In the rows, 128 means zero.
Each path below is one point turned by a fixed rotation once a step. After each direction that follows a path, write how fast that rotation turns it, in degrees each step (0 if it stays still).
Each turn is a multiple of 5 degrees from 10 to 175, or 0.
Each row of a path follows its step; steps can be skipped.
path 1
step 1: 158  122  120  101  88  163  73  150  119  114  141  145  137  70  135  131  128  124  150  115  163  156  116  126  135  152  139  122  110  130  152  140  175  89  114  161  103  143  93  131  175  178  117  156  155  147  106  109  137  143  167  142  76  86  102  135  61  89  137  148  179  116  136  97  97  151  118  134  118
step 3: 147  170  127  159  92  111  110  138  138  116  137  177  160  121  135  77  132  129  96  110  139  123  92  144  115  129  115  134  178  145  123  139  145  158  122  105  139  164  79  168  137  162  134  127  189  98  67  122  106  158  148  136  110  86  144  125  143  136  146  120  169  135  167  88  138  73  162  94  123
step 4: 139  104  81  119  130  121  121  130  158  137  190  146  158  82  152  131  91  145  106  145  187  110  86  104  133  155  181  124  141  114  147  125  154  147  168  127  80  209  116  107  108  101  117  109  166  125  115  131  112  147  100  123  124  92  150  129  86  160  85  137  96  115  143  138  135  121  117  118  149
step 5: 142  155  121  102  122  178  162  155  135  138  122  135  160  118  138  159  86  116  92  127  144  102  91  117  116  154  96  137  128  105  160  100  105  187  66  95  130  139  120  129  100  134  161  152  190  114  137  149  97  122  141  132  134  112  185  102  140  113  102  169  130  83  101  130  131  134  148  90  75
step 6: 119  171  101  69  95  134  127  119  85  134  168  138  131  77  94  119  94  142  91  164  123  148  107  138  103  154  155  115  123  124  161  96  133  161  147  127  102  120  89  181  95  164  91  146  130  165  92  115  83  123  126  137  121  151  122  163  86  122  142  142  187  88  130  154  135  138  133  138  138
step 8: 132  156  122  117  81  133  105  154  121  129  161  156  129  75  133  132  160  107  134  154  99  102  144  109  83  153  80  132  129  128  154  150  171  86  90  105  73  96  117  156  139  191  122  134  190  114  117  102  137  124  168  127  105  129  159  106  114  109  83  103  145  100  163  103  132  108  150  142  144
step 9: 133  95  157  146  105  74  124  145  122  164  124  140  140  126  155  185  97  77  73  116  134  151  88  120  146  158  113  112  109  143  183  129  155  124  157  149  74  152  145  135  93  181  132  94  150  144  98  119  121  134  112  93  131  74  120  139  98  123  117  158  147  155  150  122  163  123  110  152  168
step 10: 143  157  148  144  96  113  108  170  146  120  109  133  164  119  118  112  135  139  119  133  163  128  105  85  160  159  121  135  133  152  144  142  128  112  103  116  170  126  89  123  99  157  171  161  172  96  105  139  90  108  184  132  75  44  115  144  104  138  102  189  96  117  131  112  112  102  136  126  118
step 11: 108  149  80  120  114  95  111  143  77  147  141  127  137  67  139  137  112  115  93  115  126  147  103  65  158  119  154  121  153  122  148  111  162  158  140  70  111  168  73  135  138  165  122  127  142  136  128  120  86  129  93  185  103  143  140  81  87  141  118  151  91  148  160  104  134  155  124  124  136
step 14: 120  75  134  106  106  135  129  145  86  139  119  135  167  137  173  154  108  65  96  88  178  94  126  120  113  129  93  116  116  120  149  106  155  162  182  126  114  148  86  169  138  153  131  125  171  140  116  137  146  94  109  116  165  114  156  143  102  120  115  125  161  84  145  160  129  136  174  104  84
129  131  120  120  130  121  125  139  132  127  134  138  115  128  127  118  136  127  131  142  136  128  137  125  122  138  134  118  127  140  126  130  131  133  129  126  119  126  124  129  122  124  132  130  121  122  130  120  125  126  132  124  119  139  127  135  126  129  127  124  122  123  132  136  133  136  112  124  138
160
126  124  124  125  136  132  130  132  123  117  134  129  130  122  141  136  142  127  127  124  132  124  129  113  132  135  127  128  115  119  129  120  131  124  123  116  130  126  120  124  125  116  132  131  133  125  126  134  134  135  128  133  127  138  118  140  137  117  126  130  128  133  127  124  131  126  139  133  132
120
134  126  127  133  138  136  131  125  131  128  126  123  137  129  134  114  131  140  128  129  137  129  122  134  128  125  136  127  122  114  132  130  134  144  139  132  130  133  112  132  137  129  133  126  132  132  124  129  126  123  129  131  132  132  140  122  145  123  128  128  124  126  130  130  134  128  117  125  129
40
127  141  140  131  125  128  127  118  130  132  127  133  127  123  120  118  128  127  134  132  135  128  124  126  109  126  138  128  128  130  125  123  135  117  119  132  130  119  123  122  134  124  131  146  130  131  129  129  137  131  128  135  113  121  134  131  133  123  131  132  132  121  131  128  132  117  135  127  126
155
135  133  122  113  137  133  124  131  119  126  134  119  128  133  138  128  131  120  130  123  127  135  128  133  125  133  121  130  130  127  135  138  135  136  134  126  137  119  135  124  137  132  119  135  118  134  134  123  137  130  127  124  124  132  138  134  128  136  129  133  138  113  125  129  122  127  132  140  129
55
130  135  135  130  125  128  132  140  138  137  131  133  139  125  134  126  122  128  128  112  123  124  138  130  120  138  130  123  123  131  127  126  135  135  135  122  128  127  133  130  123  126  134  124  125  137  131  126  135  134  130  125  136  110  123  132  135  135  122  115  114  124  134  134  129  124  135  130  132
70
130  122  128  128  131  137  131  133  143  131  135  127  121  127  130  137  129  128  136  136  122  132  132  119  120  124  124  136  137  120  134  128  134  131  123  127  105  130  139  123  139  127  128  124  125  133  130  130  127  140  129  133  130  119  129  130  133  123  126  136  130  125  127  116  130  133  117  122  124
95
